In the rows, zero is written as 100.
R: rows in several groups, each row roughly a mix of its group's directions
R (112 x 11)
[103 108 106 75 67 51 78 102 97 89 128]
[73 84 136 99 82 57 81 82 106 82 85]
[111 95 100 95 89 130 109 139 139 128 76]
[99 104 129 122 129 63 126 96 97 137 99]
[143 118 60 94 115 120 100 120 92 113 126]
[87 102 75 94 130 141 98 131 83 124 78]
[93 94 68 75 70 127 132 97 96 82 130]
[119 121 84 91 111 139 146 120 97 119 105]
[110 135 102 115 87 122 143 89 75 81 77]
[103 89 75 123 128 84 78 145 92 79 81]
[86 73 110 126 123 120 94 85 94 57 130]
[125 123 119 54 97 98 86 67 93 89 125]
[116 107 77 85 84 134 137 139 109 109 85]
[95 106 92 75 57 65 79 110 101 82 132]
[72 81 131 109 103 66 71 70 112 86 81]
[79 64 51 101 95 113 72 113 107 82 104]
[111 108 85 95 82 117 146 147 101 113 88]
[120 99 68 112 118 137 121 109 84 120 134]
[94 115 130 114 117 52 129 105 114 126 106]
[135 123 82 90 89 88 102 153 107 92 118]
[72 91 122 102 83 48 73 93 106 83 84]
[113 105 83 86 74 100 130 151 115 122 113]
[117 112 97 96 127 144 119 62 78 92 86]
[105 123 87 72 132 89 104 72 126 61 100]
[123 127 83 69 109 151 115 92 86 92 100]
[115 124 82 67 88 136 123 115 90 65 96]
[82 69 140 113 80 75 74 103 123 117 111]
[94 84 104 112 81 44 92 109 76 126 120]
[63 69 122 121 120 71 73 114 111 104 85]
[77 88 123 111 117 113 94 47 89 106 70]
[101 93 75 101 132 153 103 125 92 114 116]
[91 94 87 101 58 81 124 120 95 52 93]
[88 84 50 115 123 93 116 73 73 86 101]
[72 130 76 84 118 114 81 85 68 104 69]
[87 134 89 98 92 107 123 69 69 65 78]
[124 113 75 79 114 127 95 115 105 151 111]
[104 93 103 121 125 110 108 86 79 125 156]
[82 61 128 113 91 102 90 112 142 123 82]
[76 61 108 121 101 74 61 75 104 86 96]
[85 118 121 51 96 143 115 99 107 86 96]
[97 78 122 130 96 102 125 87 99 47 114]
[119 95 43 109 106 119 90 102 72 87 123]
[85 112 160 98 110 87 111 90 124 125 94]
[91 85 103 95 85 80 104 157 115 126 77]
[94 78 107 122 98 54 100 104 73 140 116]
[106 120 111 63 92 79 106 67 90 102 145]
[95 134 131 87 97 57 88 76 80 83 112]
[107 93 77 92 106 97 91 137 116 128 150]
[90 99 119 74 96 99 79 125 155 106 120]
[87 81 127 120 127 109 131 82 95 129 133]
[123 92 121 108 62 76 142 118 121 93 97]
[120 109 48 104 112 114 94 93 64 83 122]
[130 145 68 86 103 99 81 100 73 84 113]
[70 63 50 112 101 100 84 117 112 90 106]
[110 90 42 100 92 112 83 107 86 68 81]
[84 79 94 72 115 99 69 107 146 105 129]
[102 118 107 110 134 144 134 88 114 96 74]
[107 118 75 86 134 137 76 82 86 130 107]
[97 98 128 116 128 119 131 92 98 149 105]
[109 99 103 95 108 97 88 99 118 155 145]
[97 80 48 111 119 130 106 85 74 86 103]
[99 95 78 98 76 67 71 91 69 62 115]
[69 69 107 130 83 56 95 107 102 82 85]
[83 72 62 96 86 135 72 120 115 81 101]
[98 92 77 104 134 137 121 93 115 100 58]
[151 102 115 96 98 100 111 85 119 144 85]
[62 70 97 98 146 121 75 105 103 112 99]
[100 77 116 112 66 79 76 116 99 115 146]
[114 113 79 112 123 101 88 78 62 98 147]
[88 100 111 98 73 58 85 77 107 67 132]
[82 77 102 139 110 69 87 98 88 77 62]
[78 90 115 99 86 52 63 85 110 81 119]
[89 108 131 82 60 104 126 57 108 106 106]
[99 124 131 65 65 116 125 73 109 96 100]
[94 109 124 104 103 114 106 58 84 79 53]
[125 110 120 118 117 102 120 73 55 118 79]
[76 120 98 107 104 108 114 77 68 67 58]
[79 62 111 94 57 92 133 121 105 92 89]
[82 106 130 76 135 138 87 81 106 121 89]
[87 78 86 117 139 148 113 96 111 119 90]
[124 117 86 104 55 90 132 89 86 67 93]
[59 87 109 105 109 84 80 122 91 97 51]
[96 74 58 86 77 103 65 94 79 78 117]
[94 115 139 123 101 71 126 126 119 128 91]
[115 103 101 115 128 141 112 56 83 80 108]
[73 67 58 89 89 107 75 110 115 93 128]
[105 101 92 108 134 148 112 105 83 117 64]
[83 103 144 95 61 82 116 65 110 101 92]
[101 87 50 104 128 136 102 95 75 84 100]
[120 97 45 112 117 123 87 96 74 92 119]
[94 105 97 81 70 62 97 141 116 128 84]
[85 104 120 100 121 48 113 105 127 124 122]
[106 144 149 83 96 81 106 102 105 119 114]
[78 76 84 145 114 98 111 131 112 113 73]
[87 99 77 131 104 55 132 92 71 101 98]
[98 70 134 117 75 61 106 114 124 81 102]
[103 125 95 58 73 86 94 86 108 69 133]
[103 120 92 103 121 135 118 84 74 105 52]
[73 127 79 92 84 106 129 124 75 82 68]
[108 95 68 104 110 149 101 80 77 74 77]
[110 86 103 95 66 119 122 147 120 126 109]
[109 95 82 77 126 141 100 56 83 96 114]
[92 101 80 80 62 109 131 115 95 55 104]
[123 105 48 95 92 127 122 102 79 77 113]
[110 123 96 94 120 110 78 39 85 100 103]
[120 104 84 101 83 71 98 147 115 110 137]
[84 82 125 117 118 89 58 83 134 111 77]
[107 119 74 118 108 97 130 77 68 68 74]
[78 100 147 93 92 71 86 93 129 99 68]
[125 136 79 90 101 136 133 77 82 104 99]
[73 138 70 77 109 107 81 85 70 104 80]
[139 127 95 117 96 98 108 85 75 74 61]

the two rows of each list that fit no group, in list order (the others fit one group, some only roughly)
  * Z152: [90 88 94 77 55 86 70 118 104 105 137]
  * Z10: [81 92 99 82 79 59 87 118 122 111 142]
  * Z168: [116 133 102 90 65 123 122 79 64 82 101]
  * Z413: [94 74 94 84 109 132 67 119 146 97 100]
  * Z352: [125 133 117 89 94 127 115 60 89 97 69]
  * Z742: [114 101 91 75 70 91 76 141 114 110 135]
  * Z592: [111 130 82 76 85 84 81 65 102 101 141]
  * Z746: [95 93 57 99 121 139 103 76 94 68 89]
  * Z417: [74 96 91 90 107 83 50 86 100 90 142]
  * Z980: [90 121 99 70 77 99 93 134 118 114 56]
  * Z14: [72 72 99 128 127 78 110 122 122 132 97]
  * Z66: [103 98 75 110 106 82 50 78 78 78 124]
  * Z721: [111 128 74 90 87 122 130 80 85 84 140]

Z742 Z980
  * Z27: [114 152 83 76 116 110 107 95 91 79 69]
  * Z349: [97 111 111 133 93 65 140 97 67 122 97]
  * Z62: [93 84 101 111 149 134 69 80 89 110 90]
  * Z524: [75 79 101 99 104 77 53 105 112 92 141]
  * Z237: [91 78 63 92 103 51 80 99 93 86 125]
  * Z560: [110 124 85 111 75 72 116 92 70 58 82]
  * Z598: [110 88 115 117 117 136 114 83 66 140 94]
  * Z557: [99 82 91 130 130 95 65 69 86 104 133]
  * Z484: [98 95 67 84 93 126 140 113 95 80 63]
  * Z16: [105 106 105 120 153 124 103 80 106 133 117]
  * Z100: [106 115 115 130 140 104 131 93 109 101 60]
  * Z861: [86 126 145 76 123 114 94 97 134 118 96]
  * Z139: [114 113 85 90 57 82 95 88 53 80 100]
  * Z656: [107 99 122 72 83 79 91 43 98 82 98]
  * Z683: [89 77 52 100 127 122 94 125 93 99 128]

Z861 Z656
  * Z655: [101 128 100 87 116 103 150 82 64 89 115]
  * Z688: [106 102 113 125 120 104 92 47 80 105 66]
  * Z707: [125 115 64 110 107 104 65 103 73 98 138]
  * Z166: [106 92 84 94 53 78 97 120 74 83 135]
  * Z864: [99 86 102 85 102 109 115 119 137 129 149]
  * Z235: [110 135 115 105 87 49 123 107 95 77 84]
  * Z636: [76 74 102 121 145 111 77 73 91 118 84]
  * Z625: [109 107 107 115 93 108 124 59 91 55 128]
  * Z611: [131 116 73 104 124 140 116 98 106 135 104]
  * Z978: [132 106 59 108 98 123 77 120 87 108 134]
  * Z469: [99 95 87 123 88 103 117 60 72 66 68]

Z864 Z611
  * Z703: [121 129 92 102 94 131 145 81 82 88 77]
  * Z843: [95 121 98 89 54 69 132 113 98 71 106]
  * Z536: [81 68 70 114 65 82 119 110 94 67 110]
  * Z338: [92 103 111 136 138 102 142 96 106 129 87]
  * Z320: [105 131 148 94 80 72 111 123 102 111 80]
  * Z274: [108 104 78 79 122 136 97 103 104 132 143]
  * Z519: [95 110 138 113 117 91 82 81 93 84 49]
  * Z180: [101 100 107 75 112 163 89 91 127 97 106]
  * Z951: [85 109 125 64 54 100 120 106 125 90 114]
  * Z512: [102 101 111 140 136 100 133 95 88 121 69]
  * Z667: [78 76 59 92 133 133 99 108 93 105 123]
  * Z81: [104 89 101 117 134 154 119 97 82 83 88]
  * Z914: [66 87 149 105 96 105 102 93 134 104 73]
  * Z521: [105 115 124 136 113 85 144 95 81 119 78]

Z320 Z914
  * Z940: [102 64 134 134 125 112 95 78 101 72 92]
  * Z406: [87 46 73 123 93 99 67 101 104 92 104]
  * Z302: [87 95 99 85 125 93 43 88 104 134 103]
  * Z471: [121 108 98 115 117 112 87 105 90 134 156]
  * Z715: [113 87 76 99 95 140 145 118 90 115 122]
  * Z261: [122 138 104 88 93 108 105 93 98 50 69]
  * Z243: [119 128 108 92 115 135 118 124 125 137 94]
  * Z6: [40 84 97 91 84 83 68 108 99 102 88]
  * Z489: [90 112 154 67 77 83 88 89 111 110 86]
  * Z642: [67 68 109 115 64 61 106 104 113 90 112]
  * Z370: [114 124 133 120 129 104 125 101 112 103 58]
  * Z673: [113 115 119 84 73 114 110 143 131 125 85]
  * Z826: [74 104 81 76 85 73 67 118 111 110 137]

Z6 Z489
  * Z72: [109 116 126 83 123 94 74 129 121 140 118]
  * Z442: [89 72 112 89 97 90 50 116 135 81 110]
  * Z844: [68 69 82 121 118 132 120 106 105 128 120]
  * Z284: [85 118 79 89 72 89 112 103 94 64 146]
  * Z783: [77 92 91 78 125 156 108 76 90 102 95]
  * Z176: [94 89 117 96 112 71 63 101 114 138 65]
  * Z792: [84 62 106 134 112 87 100 80 80 58 100]
  * Z790: [93 74 116 114 139 85 89 119 130 137 95]
  * Z818: [88 98 122 77 62 82 127 124 120 88 70]
  * Z185: [117 87 59 108 107 110 101 99 95 133 147]

Z442 Z792
  * Z278: [104 85 77 113 113 143 112 72 59 109 97]
  * Z498: [113 88 53 112 77 110 128 77 78 78 108]
  * Z463: [122 119 110 110 101 107 155 88 78 110 71]
  * Z245: [116 118 97 75 112 151 102 75 106 69 91]
  * Z915: [108 89 125 108 80 90 109 119 95 130 154]
  * Z936: [127 131 97 98 122 136 105 120 120 137 103]
  * Z564: [82 65 58 122 110 109 104 91 62 114 96]
  * Z585: [105 94 61 86 114 115 97 150 104 98 132]
  * Z353: [110 121 115 128 123 106 144 84 79 111 72]
  * Z120: [83 56 59 129 105 94 86 114 79 107 95]
  * Z857: [131 116 78 118 77 89 93 78 71 60 90]

Z463 Z857
  * Z9: [114 107 118 123 95 88 99 40 92 116 78]
  * Z332: [96 77 57 126 85 97 119 83 74 68 100]
  * Z148: [76 65 101 104 123 85 88 119 136 133 113]
  * Z234: [101 119 125 133 99 84 146 101 79 126 90]
  * Z304: [77 80 79 90 86 59 72 117 120 95 129]
  * Z453: [73 90 100 98 89 68 72 94 106 73 146]
  * Z535: [115 129 119 99 111 112 98 93 86 72 46]
  * Z87: [123 126 104 93 108 136 120 126 122 139 103]
  * Z908: [101 109 114 68 74 148 99 100 121 101 131]
  * Z281: [47 77 93 90 122 92 67 104 121 89 105]
  * Z590: [93 79 95 113 122 135 69 54 114 96 103]
  * Z133: [90 97 108 114 68 90 125 63 83 67 71]

Z281 Z590
  * Z662: [102 106 91 72 88 105 107 146 123 108 143]
  * Z167: [90 80 86 93 144 123 106 63 104 121 125]
  * Z639: [109 95 95 97 115 123 94 96 101 127 164]
  * Z259: [127 108 56 108 119 137 77 115 112 111 86]
  * Z942: [77 73 82 106 97 75 91 71 77 57 87]
  * Z617: [98 49 74 124 76 104 71 114 105 99 115]
  * Z554: [119 115 113 120 107 68 118 71 68 65 97]
  * Z86: [102 98 85 58 71 105 62 99 106 77 129]
  * Z307: [104 102 126 66 65 80 76 110 108 113 137]
  * Z619: [129 114 93 89 79 114 79 91 72 60 69]
  * Z966: [110 84 52 124 99 84 102 134 85 71 104]
  * Z95: [77 110 102 85 76 44 68 91 102 103 98]
  * Z979: [112 137 125 58 93 97 93 99 133 80 111]
  * Z896: [92 91 84 82 114 111 64 130 114 132 135]
  * Z127: [92 79 76 91 129 156 96 77 102 99 106]

Z639 Z554
  * Z681: [107 125 117 108 122 83 65 73 84 108 141]
  * Z354: [127 127 70 76 78 105 126 93 85 81 130]
  * Z774: [104 129 95 69 83 102 144 118 89 78 74]
  * Z488: [86 119 133 104 83 66 103 54 98 79 99]
  * Z491: [115 129 127 69 53 110 98 99 93 94 122]
  * Z246: [70 83 103 77 89 91 101 149 122 103 130]
  * Z803: [132 125 125 116 110 75 78 100 112 143 103]
  * Z596: [85 100 69 68 85 73 90 95 110 80 144]
  * Z361: [90 93 101 105 124 118 87 94 140 105 47]
  * Z296: [121 131 94 67 92 129 98 82 101 56 92]
  * Z794: [78 95 110 73 105 95 82 154 127 95 116]
  * Z89: [104 87 124 107 95 85 112 125 111 133 48]

Z354 Z488
  * Z865: [87 104 108 117 139 85 67 59 107 93 75]
  * Z985: [70 102 151 76 83 106 108 73 118 110 95]
  * Z355: [87 103 145 88 66 66 117 107 93 102 125]
  * Z602: [121 80 58 106 71 106 72 136 100 98 110]
  * Z668: [122 142 116 83 70 116 121 81 77 80 101]
  * Z388: [121 108 57 82 105 133 96 95 71 68 103]
  * Z428: [132 132 65 87 112 136 106 124 107 106 88]
  * Z263: [75 79 145 102 94 89 147 87 104 112 101]
  * Z750: [110 120 77 107 119 101 53 83 81 62 104]
  * Z510: [113 117 73 82 104 126 110 138 98 142 87]
  * Z570: [97 102 115 85 68 87 81 130 139 101 65]
  * Z169: [90 84 118 94 124 79 87 119 150 128 112]
  * Z374: [108 85 110 91 95 65 59 99 128 123 132]

Z388 Z750
  * Z777: [123 130 138 106 123 79 107 100 111 96 60]
  * Z439: [102 109 108 83 91 125 159 124 110 113 86]
  * Z912: [77 60 74 135 126 81 97 115 113 113 88]
  * Z593: [91 91 87 113 58 53 87 123 80 96 108]
  * Z321: [114 103 96 133 127 75 108 96 81 86 51]
  * Z143: [112 138 136 93 103 117 127 99 94 107 59]
  * Z765: [93 72 55 111 118 114 96 93 95 123 140]
  * Z924: [91 108 80 103 124 140 98 72 78 72 131]
  * Z527: [121 104 109 128 76 67 147 98 93 82 89]
  * Z130: [96 80 70 65 93 117 69 77 87 93 133]

Z143 Z527
  * Z713: [132 115 96 106 118 140 121 58 89 96 110]
  * Z153: [123 138 81 67 74 80 95 84 110 121 121]
  * Z400: [125 145 91 89 84 105 136 68 88 97 87]
  * Z872: [105 68 95 129 93 85 90 111 108 150 127]
  * Z250: [96 137 99 94 106 97 90 47 74 95 75]
  * Z393: [104 136 139 75 94 96 135 112 104 125 112]
  * Z403: [76 78 108 128 112 66 108 120 111 142 113]
  * Z45: [75 66 95 118 124 88 107 118 116 142 122]
  * Z600: [113 127 121 77 72 102 133 130 93 117 126]
  * Z646: [121 107 73 108 134 147 116 107 116 121 92]
  * Z56: [90 91 102 89 96 56 51 103 118 116 120]
  * Z327: [121 121 102 100 122 122 112 58 85 60 88]
  * Z215: [95 103 122 102 71 45 90 127 105 115 113]
  * Z695: [137 101 111 121 111 128 141 66 96 96 98]

Z872 Z327
